In the rows, zero is written as 128.
Each path is a new rotation, seen through one point. The rows after it are directions, each followed by how far the rotation turns it, in deg/step (0 if it stays put).
Each turn is a multiple of 5 degrees from 10 to 175, or 0.
Each row of a path follows its step; steps can be skipped.
path 1
step 2: [135 130 130 126 118 143 133 135 129 130 142 122 120 126 122 130 125 120
 115 130 128 120 118 132 127 133 136 127 125 140 116 121 130 125 138 129
 124 121 124 134 128 141 127 133 129 128 117 117 134]
step 5: [133 116 125 129 134 146 129 134 130 126 132 122 129 121 128 137 124 134
 124 117 135 134 132 134 133 134 134 134 130 115 131 130 123 129 138 126
 139 113 131 121 138 128 128 131 132 129 119 119 140]
step 11: [127 117 128 123 133 138 119 131 122 139 138 130 126 117 122 136 139 127
 135 118 132 143 122 125 132 137 137 129 141 126 121 123 118 119 138 126
 130 123 122 133 128 136 124 130 126 129 125 123 128]
step 18: [133 124 121 126 123 138 123 128 134 128 137 117 137 122 122 128 138 131
 126 129 142 130 129 130 120 120 136 122 128 131 120 122 133 120 131 128
 141 124 129 135 131 126 127 124 123 133 111 127 146]
step 19: [138 133 130 138 134 132 128 127 133 120 130 113 140 135 125 132 134 134
 136 118 131 136 124 141 125 125 124 115 135 127 130 129 126 115 137 121
 132 117 130 132 124 129 129 122 129 131 115 118 124]
step 21: [131 130 135 124 130 140 117 129 128 125 132 129 131 113 139 140 119 125
 129 128 133 130 128 121 131 138 121 127 125 123 121 116 131 122 133 112
 131 120 137 137 125 135 130 137 130 130 117 122 132]
step 25: [139 132 132 130 130 134 128 127 123 129 139 130 133 116 128 139 124 121
 136 116 137 129 137 145 129 121 121 125 134 126 119 114 121 128 135 118
 136 129 133 126 125 135 141 127 128 134 123 123 128]
step 26: [127 117 144 133 132 128 124 140 127 126 131 128 134 127 130 128 129 111
 133 129 137 127 140 130 117 132 118 127 135 118 126 128 126 116 131 126
 134 121 135 130 119 136 137 133 135 130 119 125 137]
Speeds:
[130 130 126 130 127 130 129 125 130 127 125 127 129 127 131 126 130 129
 125 126 129 127 127 127 130 131 131 130 130 126 127 125 130 129 129 128
 128 131 127 131 129 130 131 131 126 130 126 131 129] => 115
[130 127 126 130 125 130 128 128 127 126 128 132 126 127 129 133 128 130
 128 129 129 131 129 128 129 126 130 132 127 133 126 127 130 126 129 127
 129 126 130 126 128 127 126 128 129 129 127 131 129] => 110
[128 130 129 129 128 125 127 131 128 130 127 125 126 126 127 128 129 127
 129 125 129 126 127 128 125 127 127 130 129 130 128 130 129 126 133 129
 125 130 126 128 126 128 125 129 129 126 125 131 132] => 90
[130 126 128 127 128 125 129 130 130 127 126 126 128 128 128 126 130 131
 129 129 128 129 132 128 128 127 129 128 127 127 130 130 131 130 126 129
 130 126 132 131 132 127 128 128 130 126 126 128 132] => 80
path 2
step 3: [137 123 123 129 116 127 126 125 117 134 128 131 132 139 130 133 131 133
 122 127 130 122 133 130 140 126 119 129 120 132 128 131 114 130 126 123
 127 135 135 132 130 136 121 111 130 122 131 130 129]
step 8: [131 128 127 126 130 131 111 128 125 126 126 136 126 122 119 133 115 124
 121 115 134 123 126 121 137 118 129 118 128 120 122 121 119 120 132 124
 125 137 135 125 127 131 133 126 124 123 128 125 129]
step 9: [132 118 126 117 125 134 130 127 122 126 125 128 129 125 123 136 128 125
 131 143 128 118 135 124 122 128 121 123 130 126 134 123 128 131 116 123
 138 131 133 126 140 124 115 114 132 135 130 129 125]
step 13: [119 124 146 128 128 130 126 126 122 133 130 138 117 136 129 133 118 129
 127 132 119 121 122 128 137 123 128 126 126 126 133 118 128 123 120 116
 136 124 133 126 134 124 132 140 129 128 127 129 129]
step 16: [120 126 138 134 125 126 125 119 119 127 137 132 118 134 127 126 128 132
 124 126 118 130 130 128 138 122 133 129 125 130 130 127 115 129 122 125
 137 135 122 129 126 134 136 111 123 129 140 130 136]
step 17: [127 116 124 134 126 137 125 134 124 129 126 132 141 122 124 127 122 127
 121 129 128 117 122 126 122 126 116 138 124 125 117 123 124 127 127 118
 126 121 136 139 136 134 135 127 128 127 129 121 137]
step 23: [126 124 129 128 127 128 127 136 136 128 125 119 139 140 126 133 122 134
 123 129 124 122 127 132 117 130 125 124 135 118 128 124 114 139 123 132
 122 124 125 135 145 128 132 124 131 126 136 133 123]
step 26: [129 124 129 116 125 132 129 138 136 143 126 134 125 129 129 142 118 131
 130 118 121 122 129 132 127 123 120 123 122 127 125 128 126 128 118 125
 138 133 135 140 139 129 130 132 133 126 128 130 123]
Speeds:
[127 128 125 130 130 130 123 127 130 127 130 129 131 127 130 130 126 125
 128 132 126 128 126 128 127 126 127 130 129 129 129 127 128 129 127 125
 126 127 128 129 128 126 130 131 130 129 126 131 126] => 170
[128 124 128 130 128 128 129 132 128 128 127 130 126 129 132 127 129 130
 127 128 124 127 128 133 126 125 129 128 126 126 128 125 128 127 130 129
 125 126 129 129 128 129 129 127 127 126 126 128 128] => 110
path 3
step 12: [133 137 126 131 132 116 108 122 133 124 124 130 128 122 125 126 126 129
 131 143 131 126 122 128 122 116 136 118 136 124 130 135 123 125 128 137
 127 126 125 137 123 132 126 117 130 124 132 129 125]
step 14: [128 133 125 123 147 132 119 136 134 136 133 127 125 133 137 130 122 132
 118 129 117 126 138 126 124 116 123 121 138 127 124 127 129 135 132 124
 135 130 122 119 124 130 128 134 124 126 124 129 122]
step 16: [134 128 128 133 129 131 135 122 129 123 131 125 127 127 137 127 126 130
 144 121 125 129 129 124 122 120 125 111 124 124 134 121 128 130 134 137
 133 135 117 127 130 134 129 119 126 126 138 112 122]
step 17: [123 129 128 122 125 131 125 135 130 136 116 132 119 130 133 128 134 131
 125 131 129 124 123 122 124 120 135 113 137 127 136 128 118 138 137 120
 137 133 138 133 129 133 134 124 135 125 133 139 129]
step 18: [145 133 126 142 127 124 119 125 131 131 129 139 128 131 125 124 129 131
 122 135 131 131 130 135 126 120 139 115 136 135 122 122 123 128 130 125
 125 126 121 132 126 131 122 123 120 124 117 121 135]
step 19: [140 119 132 123 144 133 127 123 127 127 138 124 128 125 134 131 134 128
 130 132 122 130 126 130 124 123 126 114 126 119 136 126 118 133 124 134
 132 117 132 130 134 118 120 133 133 127 122 128 116]
step 23: [126 127 119 128 127 135 125 136 134 137 129 126 125 147 127 124 125 129
 122 128 137 135 122 128 125 112 132 114 133 131 133 131 121 139 137 134
 126 124 133 128 131 127 131 130 125 119 129 126 121]
step 25: [136 130 142 136 135 134 130 118 125 125 136 133 117 131 138 121 126 126
 135 136 114 131 127 130 133 123 129 122 126 127 141 123 133 129 137 128
 130 122 127 131 133 132 124 126 127 122 126 137 117]
Speeds:
[130 131 132 125 126 129 128 127 126 132 131 128 128 125 126 128 127 129
 131 127 127 130 128 126 128 130 127 129 127 127 128 127 132 131 129 129
 128 130 126 129 127 131 127 128 130 127 133 128 129] => 70
[129 126 127 129 129 128 126 129 127 131 126 134 128 129 130 128 127 128
 129 127 125 126 129 129 129 128 133 132 129 127 126 127 131 128 129 130
 130 129 129 131 125 129 128 127 128 130 124 129 128] => 110
[129 127 129 131 128 131 133 129 129 126 130 129 129 130 128 125 127 124
 128 127 130 131 130 131 131 128 129 128 129 131 128 126 131 127 132 127
 127 127 126 129 129 131 128 127 127 126 128 127 131] => 155
[129 130 127 128 131 125 131 125 127 126 126 127 126 130 129 127 129 129
 131 127 128 130 130 129 128 126 127 131 125 126 127 128 127 129 128 130
 127 128 127 134 132 127 127 129 129 128 127 128 128] => 115
path 4
step 11: [119 130 124 122 116 127 141 137 130 133 127 128 126 124 124 127 124 123
 133 117 128 134 138 129 125 127 127 128 139 125 120 128 124 127 114 131
 127 135 111 130 139 124 130 135 137 127 132 143 135]
step 12: [125 129 118 133 123 132 123 131 123 131 131 117 127 126 127 130 126 126
 126 125 127 120 134 122 126 128 126 136 137 127 125 132 131 124 124 137
 146 127 123 139 143 120 119 134 121 121 109 128 130]
step 13: [137 119 126 134 142 122 125 138 130 136 126 120 143 124 127 129 126 136
 130 129 142 119 141 128 129 131 129 127 126 121 127 124 125 119 133 139
 130 130 125 138 131 132 134 130 129 138 116 126 123]
step 14: [132 124 128 118 134 127 136 118 127 125 122 128 128 125 131 132 131 133
 133 127 134 117 133 141 109 127 137 113 134 117 125 124 124 123 133 125
 133 122 126 134 126 132 130 137 135 126 129 118 131]
step 18: [128 127 126 131 130 130 120 126 136 126 125 120 123 123 126 132 125 120
 127 134 143 138 132 125 127 130 119 119 144 123 136 113 127 129 131 129
 141 125 113 128 134 121 130 120 138 127 120 124 126]
step 20: [135 128 139 128 117 134 138 131 125 131 115 124 140 130 131 131 138 119
 140 140 128 123 140 141 126 126 136 120 132 133 129 125 128 118 129 122
 124 130 135 129 134 127 135 128 124 127 129 137 131]
step 22: [125 127 119 135 122 125 135 133 135 132 139 117 129 131 119 128 127 131
 126 121 129 123 138 129 139 135 129 128 140 131 117 125 127 119 111 136
 132 143 120 127 127 121 125 130 137 124 134 125 128]
step 25: [129 133 127 119 132 122 124 117 130 128 128 120 131 120 122 133 134 127
 123 129 137 121 131 146 115 132 132 122 127 129 133 125 132 114 126 117
 128 126 125 122 119 134 130 118 132 118 133 122 138]
Speeds:
[127 129 131 127 124 127 128 128 125 129 127 126 127 130 123 130 129 126
 127 125 126 124 128 130 127 128 129 128 130 127 125 127 127 129 129 127
 130 130 131 129 128 130 123 126 128 125 129 126 130] => 135
[130 125 128 128 128 130 127 129 126 126 126 127 131 128 129 128 129 128
 125 131 127 129 130 130 131 126 130 130 128 127 127 129 130 130 131 130
 127 131 131 127 130 131 130 130 123 128 125 129 128] => 100
path 5
step 2: [125 129 136 127 136 146 141 125 124 122 132 114 121 127 131 130 125 133
 135 117 121 120 126 121 131 131 123 137 132 131 118 124 134 130 129 125
 129 129 131 141 135 129 132 123 138 128 134 126 131]
step 12: [128 120 133 131 128 132 130 135 139 130 125 117 130 117 127 126 134 125
 134 115 133 125 130 124 128 119 125 126 136 134 132 133 138 130 128 125
 119 124 118 137 132 125 128 131 148 131 139 119 135]
step 15: [129 120 137 128 142 125 128 124 125 122 132 121 127 117 131 125 131 137
 127 111 142 122 127 125 122 130 127 128 137 130 123 124 135 128 128 122
 130 136 121 126 132 122 142 113 124 125 129 130 134]
step 17: [127 132 125 119 136 132 147 124 129 128 129 122 132 125 124 132 140 130
 125 121 124 122 129 141 124 125 120 131 114 137 123 122 135 126 133 129
 129 120 129 133 119 115 134 122 128 126 128 140 131]
step 19: [129 129 131 126 134 142 130 130 141 120 132 117 123 129 127 118 133 131
 130 133 138 120 124 128 124 128 134 137 124 130 117 120 129 113 116 133
 132 135 127 141 128 118 121 130 130 129 133 128 132]
step 24: [129 118 126 124 135 123 130 132 133 133 132 125 113 130 124 140 137 132
 112 123 127 128 137 135 127 134 127 128 135 114 122 118 132 130 120 129
 122 128 131 128 131 126 131 125 133 111 127 134 133]
step 25: [126 137 138 129 145 126 132 136 136 140 127 122 133 120 129 128 137 128
 120 122 130 116 135 131 131 128 122 136 134 134 130 126 129 126 140 133
 126 132 121 135 127 121 139 127 128 125 142 127 122]
step 26: [123 135 114 137 123 120 129 135 134 126 140 134 128 124 123 135 135 132
 128 125 131 130 127 139 122 122 124 125 125 133 118 121 123 118 122 126
 131 134 111 133 128 125 139 117 129 121 133 128 135]
Speeds:
[129 128 133 129 130 125 127 130 130 129 128 125 129 130 126 127 129 129
 130 126 129 125 127 125 125 128 127 127 131 126 128 126 128 133 125 126
 128 125 128 128 128 129 127 130 127 126 127 127 125] => 115
[128 127 128 127 128 126 128 127 127 130 128 128 128 127 128 127 127 126
 128 132 131 127 128 129 131 127 121 129 128 131 130 129 129 131 128 129
 129 128 126 131 126 125 125 128 125 128 128 130 130] => 130
[129 131 126 129 127 127 127 129 131 124 128 125 127 126 125 126 130 127
 128 129 127 130 128 130 129 128 127 126 123 130 126 127 125 129 128 129
 131 126 128 124 131 130 127 129 129 128 126 130 127] => 110
[124 127 131 126 127 126 131 130 126 128 122 127 125 126 129 128 133 127
 129 129 126 130 131 127 127 128 126 129 128 126 129 128 127 127 127 127
 128 128 130 128 127 127 126 128 130 128 127 129 129] => 95
[129 130 129 132 128 131 129 126 129 127 127 128 129 129 129 130 127 130
 128 131 124 127 125 127 128 127 128 129 128 129 127 128 128 128 124 127
 127 127 127 128 127 128 122 126 130 132 131 126 130] => 40
[127 128 128 125 128 129 128 129 129 128 127 128 129 126 126 124 126 132
 129 129 127 127 127 130 129 128 129 129 131 131 131 129 126 129 132 129
 127 129 130 127 127 129 126 130 133 127 131 127 126] => 170
path 6
step 7: [130 133 128 131 130 133 124 135 129 120 119 129 120 126 126 126 116 131
 122 126 126 135 121 120 126 128 125 137 119 129 121 126 119 120 129 133
 117 121 123 146 125 130 125 130 128 129 132 143 133]
step 8: [125 116 132 123 127 125 124 123 124 127 120 121 134 118 135 129 123 123
 131 133 122 133 130 133 134 127 125 136 117 138 122 117 116 132 133 121
 132 133 132 128 134 132 123 130 132 125 138 123 140]
step 11: [127 119 132 141 121 131 132 114 123 127 122 129 129 128 137 132 125 128
 128 127 121 133 117 131 138 128 120 127 124 137 121 132 113 141 129 126
 122 141 128 124 130 128 131 130 128 130 121 129 127]
step 12: [126 130 123 126 123 123 129 122 132 139 111 128 133 132 119 125 130 129
 125 128 124 127 127 123 136 135 115 139 129 130 127 129 132 122 120 121
 141 133 127 130 119 118 124 136 124 138 128 127 120]
step 20: [133 131 136 130 125 115 138 120 127 122 124 122 125 110 133 129 129 134
 131 126 133 128 124 130 139 132 140 133 126 131 135 130 122 137 131 129
 121 131 131 132 128 133 135 123 130 139 132 135 124]
step 23: [137 122 130 135 121 123 124 116 128 130 124 124 125 121 131 131 124 133
 131 132 126 130 126 127 143 132 134 145 129 121 125 125 124 113 126 130
 115 130 128 135 124 128 122 132 132 131 136 130 134]
step 24: [131 122 130 129 134 116 126 133 114 133 133 119 119 125 125 137 130 128
 118 130 129 135 124 120 130 124 122 134 122 143 120 120 129 124 126 120
 136 133 133 122 135 121 130 127 129 129 138 124 128]
step 28: [125 131 127 129 131 130 127 124 134 125 124 133 137 123 125 121 129 126
 139 121 120 139 125 120 127 120 115 137 121 132 134 137 139 119 123 120
 134 132 124 134 140 126 121 128 130 130 127 133 122]
Speeds:
[131 127 130 129 124 126 126 129 130 127 128 128 132 129 130 127 128 131
 128 129 129 129 129 130 129 126 127 133 129 127 127 130 129 131 128 130
 128 127 128 125 128 132 128 129 129 131 128 126 126] => 125
[131 127 125 125 127 128 126 125 126 129 129 129 129 131 128 128 131 127
 126 127 124 127 125 128 131 129 126 128 127 131 127 128 129 126 127 130
 127 129 126 128 130 125 126 128 130 128 124 126 126] => 25
[127 128 126 127 127 128 129 131 125 129 131 127 130 129 128 128 126 127
 129 131 126 129 127 128 126 127 128 127 125 128 131 131 124 126 127 132
 131 126 130 125 128 127 126 129 128 129 128 133 128] => 125
[129 125 128 130 128 131 125 128 129 131 128 128 126 130 130 129 129 127
 128 125 132 130 129 125 125 128 129 127 127 127 126 132 126 129 125 131
 125 132 127 129 129 128 128 130 130 128 128 130 128] => 175
[126 129 124 128 126 127 129 129 123 126 129 131 128 128 129 127 130 127
 126 129 128 127 128 128 128 129 130 131 128 128 130 130 129 128 128 128
 124 129 124 130 127 133 127 128 125 126 130 129 128] => 115
